a = [39, 11, 14, 25, 1, 72, 83]
a[0] -> 39
a[2] -> 14
a[-2] -> 72

X = 29  82  90  45  49  53  50  21  81
X[0] = 29
X[2] = 90
X[-2] = 21

grid =
[[  1.6  -3.0  25.7  -6.5  -5.6]
 [-14.3  15.2  20.4  -1.0  -1.9]
 [-11.0  13.6  12.1  -5.1   5.4]
 [ 17.4 -21.1 -15.3   2.5  -0.9]
 [  5.2   7.5  -3.5  21.4  -1.5]
 [-14.4  -5.3  10.6 -18.7   8.3]
 [  0.4  14.3  10.5  54.0   2.0]
 [  5.7   2.5   0.8  17.4   5.4]
 [ 37.3 -13.2   5.6 -19.2 -34.9]
 [ -7.4   1.4  14.1 -15.6 -21.4]
 [ 17.9 -11.6  -5.8 -34.3 -25.3]
 [ 33.4 -16.2   3.6 -17.3 -28.0]]
grid[0,0] => 1.6
grid[9,4] => -21.4
grid[6,3] => 54.0
grid[2,3] => -5.1
grid[11,4] => -28.0
grid[5,1] => -5.3
grid[1,4] => -1.9
grid[1,3] => -1.0
grid[6,0] => 0.4
grid[:, 3] => [-6.5, -1.0, -5.1, 2.5, 21.4, -18.7, 54.0, 17.4, -19.2, -15.6, -34.3, -17.3]
grid[:, 4] => [-5.6, -1.9, 5.4, -0.9, -1.5, 8.3, 2.0, 5.4, -34.9, -21.4, -25.3, -28.0]
grid[1,2] => 20.4
grid[6,1] => 14.3
grid[11,1] => -16.2
grid[0] => [1.6, -3.0, 25.7, -6.5, -5.6]
grid[3,4] => -0.9
grid[8,0] => 37.3
grid[0,4] => -5.6
grid[6] => [0.4, 14.3, 10.5, 54.0, 2.0]
grid[3] => [17.4, -21.1, -15.3, 2.5, -0.9]
grid[4,1] => 7.5
grid[7,1] => 2.5
grid[8,3] => -19.2
grid[10,2] => -5.8
grid[0,1] => -3.0
grid[9] => [-7.4, 1.4, 14.1, -15.6, -21.4]
grid[1,1] => 15.2
grid[3,3] => 2.5
grid[11,0] => 33.4
grid[4] => [5.2, 7.5, -3.5, 21.4, -1.5]
grid[10,3] => -34.3
grid[3,0] => 17.4

arr = [ 15.7  35.3 -50.1  25.2   2.5  -2.4  11.5   2.0]
arr[0] -> 15.7
arr[5] -> -2.4
arr[2] -> -50.1
arr[1] -> 35.3
arr[3] -> 25.2
arr[6] -> 11.5

m =
[[-173, 599, -86, 129, -244, 573, 390, -212, -28, 215, 5, -287, 403],
 [-256, 477, 235, 88, -73, 365, 503, 19, 57, 4, 496, -84, 84],
 [370, -668, 288, -107, 265, -540, -111, 243, -137, -349, 369, 499, -473],
 [-143, 677, 53, 24, -157, 612, 140, -83, 105, 254, 42, -330, 483],
 [-407, 798, -218, 148, -387, 736, 535, -310, -67, 272, -50, -478, 479],
 [-178, 737, 167, -32, 17, 505, 133, 22, 309, 234, 200, -133, 419],
 [419, -470, 476, -96, 446, -419, -522, 538, 240, -110, 291, 349, -242],
 [282, -168, 16, 287, 322, -120, 151, 17, 54, 198, -21, 424, 60],
 [-476, 810, -442, -67, -497, 659, 392, -491, -203, 208, -251, -572, 465],
 [301, -806, 451, -42, 385, -681, -189, 449, -86, -368, 535, 456, -637],
 [486, -621, 378, -124, 337, -571, -342, 533, 204, -309, 287, 480, -459],
 [476, -55, 269, 311, 157, 46, -46, 459, 472, 144, 4, 180, 103],
 [327, -78, -192, 311, 118, 98, 184, -63, -40, 266, -313, 229, 212]]
Rows and columns are counted from 0.
(0, 0)	-173
(10, 9)	-309
(2, 8)	-137
(11, 0)	476
(6, 10)	291
(3, 10)	42
(7, 4)	322
(4, 9)	272
(12, 9)	266
(4, 5)	736
(10, 2)	378
(11, 12)	103
(1, 5)	365
(12, 12)	212
(12, 8)	-40
(5, 6)	133
(12, 0)	327
(5, 4)	17
(0, 10)	5
(7, 3)	287
(5, 2)	167
(6, 2)	476
(11, 6)	-46
(11, 8)	472
(1, 7)	19
(3, 12)	483
(7, 9)	198
(10, 3)	-124
(1, 3)	88
(11, 3)	311
(1, 12)	84
(7, 10)	-21
(11, 2)	269
(6, 9)	-110
(4, 1)	798
(7, 1)	-168

data =
[ -39.728   -2.794  175.714  -11.945  -31.413  -11.855 -133.055  -42.662
   90.995   -4.681  -56.242  -56.673]
data[0] -> -39.728
data[-2] -> -56.242
data[5] -> -11.855
data[-10] -> 175.714
data[8] -> 90.995
data[1] -> -2.794
data[7] -> -42.662
data[6] -> -133.055
data[-8] -> -31.413

M =
[[  5   5   5   5   6   5   5]
 [  0   2  26   2   7  44 -19]
 [ 11 -23 -38 -18  31   4  24]
 [ 36  10  14   3  14 -24  -9]
 [ 10  18 -13  15  -6  14  17]
 [  9   4  27   4  18  36 -29]
 [  4   1   1   1  11   7   8]
 [  2  -3  -4  -1  11   4  11]
 [-15   6  -4   3  -3  -6  21]
 [ 10  15  -4  11  -1   9  12]]
M[0][0]	5
M[7][6]	11
M[:, 2]	[5, 26, -38, 14, -13, 27, 1, -4, -4, -4]
M[4][0]	10
M[5][6]	-29
M[:, 5]	[5, 44, 4, -24, 14, 36, 7, 4, -6, 9]
M[5]	[9, 4, 27, 4, 18, 36, -29]
M[:, 1]	[5, 2, -23, 10, 18, 4, 1, -3, 6, 15]
M[2][4]	31
M[1][0]	0
M[3]	[36, 10, 14, 3, 14, -24, -9]
M[1][5]	44
M[5][2]	27
M[1][6]	-19
M[5][0]	9
M[:, 6]	[5, -19, 24, -9, 17, -29, 8, 11, 21, 12]
M[4][4]	-6
M[5][1]	4
M[5][3]	4
M[9][3]	11
M[2][3]	-18
M[7][5]	4
M[1][4]	7
M[6][6]	8
M[1][3]	2
M[7][0]	2
M[0][3]	5
M[6][1]	1

W =
[[ 0.094  0.262  0.196 -0.804  2.007  0.722  0.483 -0.081  0.135  0.215]
 [-0.530  0.246 -0.217 -1.869  0.663  1.663 -0.372 -0.089 -0.216  0.170]
 [ 0.758  0.278  1.370 -0.937  1.874 -0.957  2.380  0.227 -0.191 -0.695]
 [ 2.546  0.250 -0.347 -1.729  1.530  0.445  0.392 -0.080 -0.522 -0.075]
 [ 0.169  0.254  1.186  0.045  0.752 -0.791  0.852  0.339  0.090  0.184]
 [ 0.901  0.274  2.353  0.091 -1.776  0.732  1.742  0.171  0.145 -0.182]]
Rows and columns are counted from 0.
row 0 col 0	0.094
row 0 col 7	-0.081
row 2 col 1	0.278
row 3 col 2	-0.347
row 4 col 7	0.339
row 1 col 8	-0.216
row 2 col 0	0.758
row 4 col 9	0.184
row 1 col 2	-0.217
row 3 col 7	-0.080
row 1 col 0	-0.530
row 5 col 9	-0.182
row 3 col 8	-0.522
row 2 col 5	-0.957
row 2 col 9	-0.695
row 4 col 6	0.852
row 1 col 5	1.663
row 0 col 1	0.262
row 0 col 5	0.722
row 1 col 7	-0.089
row 0 col 8	0.135
row 3 col 4	1.530
row 5 col 3	0.091
row 2 col 3	-0.937
row 5 col 1	0.274
row 4 col 1	0.254
row 3 col 3	-1.729
row 2 col 4	1.874

A =
 0.007   0.004   0.031   0.064
 0.049   0.046   0.172   0.046
 0.049   0.048   0.173   0.044
 0.021   0.017   0.003   0.062
-0.098   0.155  -0.060   0.272
 0.136   0.143   0.075   0.004
 0.242   0.061   0.074  -0.088
 0.139   0.139   0.063   0.005
-0.023   0.084   0.222  -0.121
 0.017   0.014   0.143   0.061
-0.208   0.152   0.059   0.181
 0.132   0.134   0.120   0.007
 0.026   0.020  -0.005   0.055
-0.100   0.152  -0.058   0.273
 0.115   0.116   0.151   0.014
-0.218   0.139   0.140   0.091
A[0, 0]: 0.007
A[4, 1]: 0.155
A[:, 3]: [0.064, 0.046, 0.044, 0.062, 0.272, 0.004, -0.088, 0.005, -0.121, 0.061, 0.181, 0.007, 0.055, 0.273, 0.014, 0.091]
A[10]: [-0.208, 0.152, 0.059, 0.181]
A[2, 1]: 0.048
A[14, 2]: 0.151
A[10, 2]: 0.059
A[15, 3]: 0.091
A[1]: [0.049, 0.046, 0.172, 0.046]
A[15, 2]: 0.140
A[5, 0]: 0.136
A[9, 0]: 0.017
A[14, 3]: 0.014
A[15, 0]: -0.218
A[0]: [0.007, 0.004, 0.031, 0.064]
A[12]: [0.026, 0.020, -0.005, 0.055]
A[1, 2]: 0.172
A[0, 3]: 0.064
A[15, 1]: 0.139
A[5, 3]: 0.004
A[11, 2]: 0.120
A[7, 3]: 0.005
A[8, 3]: -0.121
A[:, 0]: [0.007, 0.049, 0.049, 0.021, -0.098, 0.136, 0.242, 0.139, -0.023, 0.017, -0.208, 0.132, 0.026, -0.100, 0.115, -0.218]
A[:, 1]: [0.004, 0.046, 0.048, 0.017, 0.155, 0.143, 0.061, 0.139, 0.084, 0.014, 0.152, 0.134, 0.020, 0.152, 0.116, 0.139]
A[11, 1]: 0.134
A[14]: [0.115, 0.116, 0.151, 0.014]
A[4, 3]: 0.272
A[2, 3]: 0.044
A[6]: [0.242, 0.061, 0.074, -0.088]
A[7, 2]: 0.063
A[8, 2]: 0.222
A[12, 0]: 0.026
A[9]: [0.017, 0.014, 0.143, 0.061]
